Each row is where one point has got to under a steady rotation. How many steps took it there?
The counts run from 0 to 35.
[ 10 -30  -7   1  -2 -28  -6  16   4 -30  14  29  -7 -16   3  13 -54 -15
 -17   7 -18   7 -13   8  -5  -6  10 -14] => 8
[-10 -27 -13   1  11  -5   0  13  16 -23   9  26 -12 -14   1   3 -61  -4
 -14  -8 -45  13  -4  16  -8 -10   1   5] => 27
[  8 -29 -12   1  -7 -33  -8  14   8 -30  20  27 -12 -16   4  12 -55 -11
 -18   7 -21   5 -13  13  -5  -6   6 -11] => 9
[ 15 -26  -7  -3   8 -11  -4   5   0 -35  17  24  -3 -13  12  15 -55 -15
   6 -20 -32  16 -18  -1  -8  -2  15  -5] => 3
[ 11 -30  -4  -4   9 -15  -5   6   1 -35  18  26  -4 -13  10  12 -57 -14
   2 -16 -30  15 -16   1 -12  -5  14  -6] => 4
[ 11 -15 -23  21  -2 -38  -6   7  14 -21  25  17   0 -21  -2  10 -51 -15
 -23  10 -18   4  -4   7   6 -12   7 -17] => 13
[ 19 -13 -28  25   1 -39  -5   5  21 -21  26  21   4 -17  -2   9 -49 -13
 -13   5 -19   8  -2   3   5 -11   4 -20] => 14
[ 21 -17 -13   9  17  -9  -4  -7   3 -35  26  19   4 -12   8  16 -47 -15
  11 -27 -31  24 -16  -6  -7  -9  13 -12] => 0
[  8 -25 -13   7  -6 -31  -4  12   8 -26  21  24  -9 -16   0  10 -57 -14
 -22  10 -21   6 -13  12   0  -6   7 -13] => 10
[-11 -27 -19   2  11  -5   2  11  18 -19   6  23  -9 -14   1   3 -60  -2
  -6 -13 -43  14  -2  11  -4 -10   6   3] => 26
[-14 -22 -14   2   4 -13   4  15  11 -25   7  26 -18 -15  -3   5 -55  -1
 -21  -1 -40  10  -1  22  -7 -10  -5  -2] => 29
[ 20 -11 -26  32  10 -35  -6   1  24 -20  28  16   6 -15  -3   7 -50  -9
 -14  -4 -25  12  -3   0   8 -12   5 -17] => 16
[  9 -18 -23  22  17  -9  -1  -1  23 -16  16  16   5 -11   6   4 -54  -6
   6 -24 -41  20  -2  -7  -1 -12   8  -4] => 21
[ -5 -25 -17   5  16  -5  -1  10  14 -19  10  23  -7 -11   4   4 -60  -3
  -6 -19 -46  14  -4   9  -5  -8   7   6] => 25
[ 14 -18 -20  22  -3 -39  -9   9  12 -20  24  21  -2 -14  -2   7 -53 -14
 -23  10 -18   5  -8   8   4 -11   4 -15] => 12
[-12 -18 -19   9   2 -21   1  13  16 -26  14  25 -15 -16  -8   3 -51  -7
 -23  10 -35  10   1  27  -3 -14  -9 -11] => 31
[-12 -26 -17   0  11 -10   0  12  18 -23  11  27 -13 -13  -5   3 -55  -3
 -17  -4 -40  13  -2  22  -6 -10   1   3] => 28
[ 12 -21 -17   9  -6 -38  -8   8   7 -25  23  21  -6 -14   0  11 -52 -16
 -23  10 -16   5  -9   9   4  -8   9 -16] => 11
[  0 -24 -20  15  19  -5  -2   6  22 -18  15  17  -2 -10   8   4 -58  -3
   3 -23 -42  15  -2   1  -4 -13  10   0] => 23
[ 16  -7 -30  31  14 -29  -7   0  22 -15  27  13   9 -20   0   5 -53 -12
  -5  -7 -25  15  -2  -5   8 -12   7 -10] => 17
[ 17 -13 -30  29  12 -24  -6  -3  25 -15  25  11  10 -18   1   4 -51 -11
  -3 -14 -32  17  -2  -8   8 -13  10 -14] => 18
[ 11 -30  -5  -6   3 -19  -5  14  -1 -33  11  25 -11 -11   7  15 -60 -13
  -3  -4 -23  13 -16   8  -9  -6  15  -5] => 6
[ -4 -22 -19   6  19  -5   2  10  17 -18  10  19  -5 -12   7   3 -60  -7
   2 -21 -42  18  -3   7  -3 -13   7   1] => 24
[ 13 -12 -28  24  18 -16  -6  -2  21 -15  22  12   9 -16   4   4 -52  -6
   3 -20 -29  16  -3  -5   4 -12  10 -10] => 19
[  8 -32  -6  -4  -2 -23  -4  12   3 -33  15  27 -12 -14   7  15 -61 -15
 -14  -2 -25   8 -20  11  -9  -4  12  -6] => 7
[  6 -18 -24  18  21  -7  -1   4  21 -20  14  17   1 -12   7   2 -59  -5
   5 -23 -41  18  -5   0   0 -12   9  -1] => 22
[ -5  -8 -21  17   1 -23   0   6  18 -26  21  23  -9 -20 -16   4 -45  -5
 -27  10 -32  13   7  24  -4 -13 -15 -13] => 33
[ 18 -21  -5  -2  12 -11  -7   0   0 -33  18  24   2 -11  11  13 -54 -14
   8 -22 -31  21 -18  -3 -10  -6  17  -7] => 2
[ -2  -7 -25  22   0 -25   2   1  18 -27  25  20  -9 -19 -15   3 -44  -5
 -24   9 -33  10   7  23   0 -13 -13 -14] => 34
[ 12 -30  -3  -5   3 -14  -3  12  -1 -35  15  25  -9 -13   7  17 -59 -13
   1 -10 -28  13 -19   5 -10  -4  15  -6] => 5
[ 19 -20  -8   4  14  -7  -7  -3   0 -35  21  19   1  -9   9  14 -53 -16
   9 -21 -27  24 -12  -3  -8  -6  13  -8] => 1
[ -7 -12 -22  10   3 -23   0  13  18 -26  16  26 -13 -18 -12   7 -50  -5
 -29  11 -35  11   0  25   2 -11 -10  -8] => 32
[  2  -1 -25  24   6 -27   1  -3  17 -27  25  18  -6 -21 -17   3 -41  -3
 -25   6 -34  12   7  19  -2 -14 -12 -17] => 35
[ 17 -11 -26  30   6 -34  -6   1  18 -17  28  16   6 -18  -2   5 -49  -7
 -15   1 -22   8  -3   1  10 -12   6 -17] => 15
